Families of rows that turns and mirrors carry onto each other, the same ones carrying the whole set onto itself: the rest of each named row's family, in list order:
5 families of 6 rows:
kol: [-0.33  0.39  3.34 -0.96 -2.33  1.70  2.52  1.28 -4.03 -2.11 -0.03  0.87
  3.43  2.44 -3.76  2.08 -1.93 -3.62 -2.34]
Gage: [-0.34 -1.00 -3.55  3.36  1.14  0.20 -0.45  3.49 -4.51  0.71 -1.42  0.92
  3.05 -0.91 -0.51  0.13 -4.07 -3.47 -1.89]
Pima: [-2.53  1.53  1.14  0.13  2.70  1.93 -2.82 -0.75 -3.92 -3.04 -3.35 -1.40
  1.22 -0.49 -0.10 -1.28  0.17 -0.46  1.82]
kuz: [ 1.19 -1.78 -2.87  3.36  0.03  0.71 -0.04 -3.02 -0.60  0.56  2.41 -1.30
  2.64  1.40  1.58 -2.89 -3.70  0.66 -0.97]
danaf: [ 3.98  0.29  1.94  0.87  0.92 -1.28 -0.25 -2.73 -0.34 -3.00  2.74 -0.30
  4.30  2.32 -2.27  3.30 -2.50 -1.18 -1.33]
Dav: [-0.58 -1.20 -1.98 -1.29  2.06  0.92 -2.62  4.03 -2.19 -2.61  1.97  3.19
 -0.01  1.55 -3.72  3.05 -1.26 -1.08  0.63]
Bunes: [ 0.54  0.10 -1.61  3.92  0.83  2.66 -1.93 -1.27 -2.53 -1.75 -2.76 -0.58
 -0.66 -0.37  3.70 -1.95 -0.22 -1.38  1.53]
bis: [ 1.37 -1.34 -1.15  3.93 -3.20  2.92  4.24  1.56 -1.47  2.08 -1.10  1.53
  1.51  2.19  0.25 -1.50 -3.23 -3.01 -2.56]
damab: [-1.80 -0.32  0.48 -0.86  1.85 -0.25 -1.34 -2.73 -2.83 -1.71  2.39 -1.89
  4.70  1.23 -2.56 -1.11 -3.18  0.95 -0.79]
Rodi: [ 3.60  2.94  1.06  2.41  0.25  1.59 -0.77 -1.44  1.45 -2.42 -3.47 -1.52
 -1.94  1.44  2.54  0.13  1.69 -0.66  1.92]
vada: [ 1.27  2.86  2.85 -0.80 -3.37  1.87  4.88  1.24  2.13  0.83 -2.13 -1.34
  0.25  4.35 -2.50 -1.00 -0.58 -0.49 -1.58]
muk: [ 0.55  3.38 -2.51  0.83 -0.72  0.19  1.81  2.69  2.55  2.72 -3.13 -3.31
 -1.22  1.93  0.26 -3.54 -1.22  1.07 -0.38]
Batud: [ 3.51  3.87 -1.32  1.80 -0.23 -0.59  2.62  3.31  4.14  2.54 -3.74 -2.04
 -0.71  2.40 -0.52 -0.81 -1.15 -0.01 -0.87]
Zis: [ 0.54 -1.60 -5.09  2.09  1.84  1.81 -0.59  4.56  1.41  1.61  0.07  3.10
 -1.77  1.78 -1.13 -0.62 -2.00  0.50  0.57]
sulug: [ 3.76  1.67  0.55  0.63 -0.94 -0.44  0.91 -3.49  3.28 -0.81  2.06 -2.95
  1.03  3.65  0.10 -0.83 -1.26  1.67 -0.39]
vapum: [-1.33  0.09  2.57 -1.31 -3.31  2.16  2.05  0.68 -4.71 -2.43  0.77  0.04
  2.71  2.50 -2.74  0.92 -1.68 -3.33 -1.96]
tases: [-0.82  3.12  1.56  1.30  4.64  1.34 -0.51  0.63  0.50 -0.05 -6.52 -0.95
  1.17  0.14 -1.42 -1.79 -0.11  1.12  1.31]
puzaf: [ 0.79  2.01 -0.94 -2.57  1.42  0.62 -0.52  3.95  3.49 -0.79  0.08  0.86
 -2.48  3.55 -3.89  1.20  0.47  1.88  1.35]
ras: [ 0.35  1.96  1.25 -0.19  3.21 -0.89  1.25 -1.45  2.78  1.36 -0.90 -2.17
  4.02  2.42 -3.77 -2.02 -2.87  3.17 -0.92]
Vasu: [ 0.16 -1.20 -2.17 -1.19  0.96  1.05 -2.73  3.44 -2.13 -3.11  2.77  2.83
 -0.71  1.80 -2.80  3.21 -0.94 -1.38  0.78]
lim: [-0.14  3.94  2.40 -3.32  0.66 -1.46 -0.61  2.67 -2.01 -2.92 -1.13 -2.21
  2.17  1.55 -4.43  2.87 -0.51 -1.84 -0.82]
Tad: [ 0.11  1.73 -1.48 -2.87  0.67  1.00 -0.98  3.48  2.85 -0.96  0.68  0.22
 -3.02  3.60 -3.09  0.32  0.61  2.13  1.66]
Sado: [ 2.04 -1.39 -4.74  2.56  1.48  1.51 -0.35  4.44  2.02  1.28  0.21  3.43
 -1.98  2.07 -0.90  0.49 -1.86 -0.05  0.49]
zife: [ 2.69 -0.88 -3.43  4.14 -0.75  0.15 -0.31  2.68 -3.62 -0.54 -0.17  0.95
  1.73 -0.14  1.13  1.81 -3.21 -4.66 -1.86]
dosi: [ 0.28 -1.28 -0.87  3.66 -1.82  2.80  4.38  2.24 -1.69  2.69 -2.08  1.76
  2.57  1.87 -1.10 -1.72 -3.75 -2.56 -2.71]
Rira: [ 3.70  2.37  2.92  2.09  2.28  0.68 -1.47 -0.52 -1.05 -4.08 -3.38  0.55
  1.07  0.56 -0.32  3.79  0.88 -2.73  1.03]
petoz: [ 2.37  1.03  0.70  4.75  4.74  1.01 -0.39  1.09 -0.61 -0.45 -5.83  1.90
  2.34 -0.58 -0.55  1.30 -1.31 -1.87  0.32]
Gam: [ 3.52 -0.89 -0.72  4.37  3.23 -0.74  1.34 -1.03  1.36  1.55 -0.20  1.21
  5.05  1.38 -2.01  0.42 -4.59 -0.05 -2.03]
sas: [-0.08  3.52  1.35 -3.50 -1.79 -0.75 -1.24  1.34 -2.68 -3.92  0.62 -3.43
  0.45  1.87 -1.96  1.88  0.28 -1.90 -0.24]
selif: [-0.60  2.63  2.46 -1.43 -3.00  2.15  4.58  1.28  1.30  1.36 -2.21 -1.82
  0.49  3.96 -2.73 -2.49 -0.89  0.29 -1.47]

Which other rows belong to the same family as Gage? muk, Batud, lim, zife, sas
Which other rows belong to the same family as Gam? kuz, danaf, damab, sulug, ras
Which other rows belong to the same family as Vasu? Dav, Zis, puzaf, Tad, Sado
Which other rows belong to the same family as tases? Pima, Bunes, Rodi, Rira, petoz

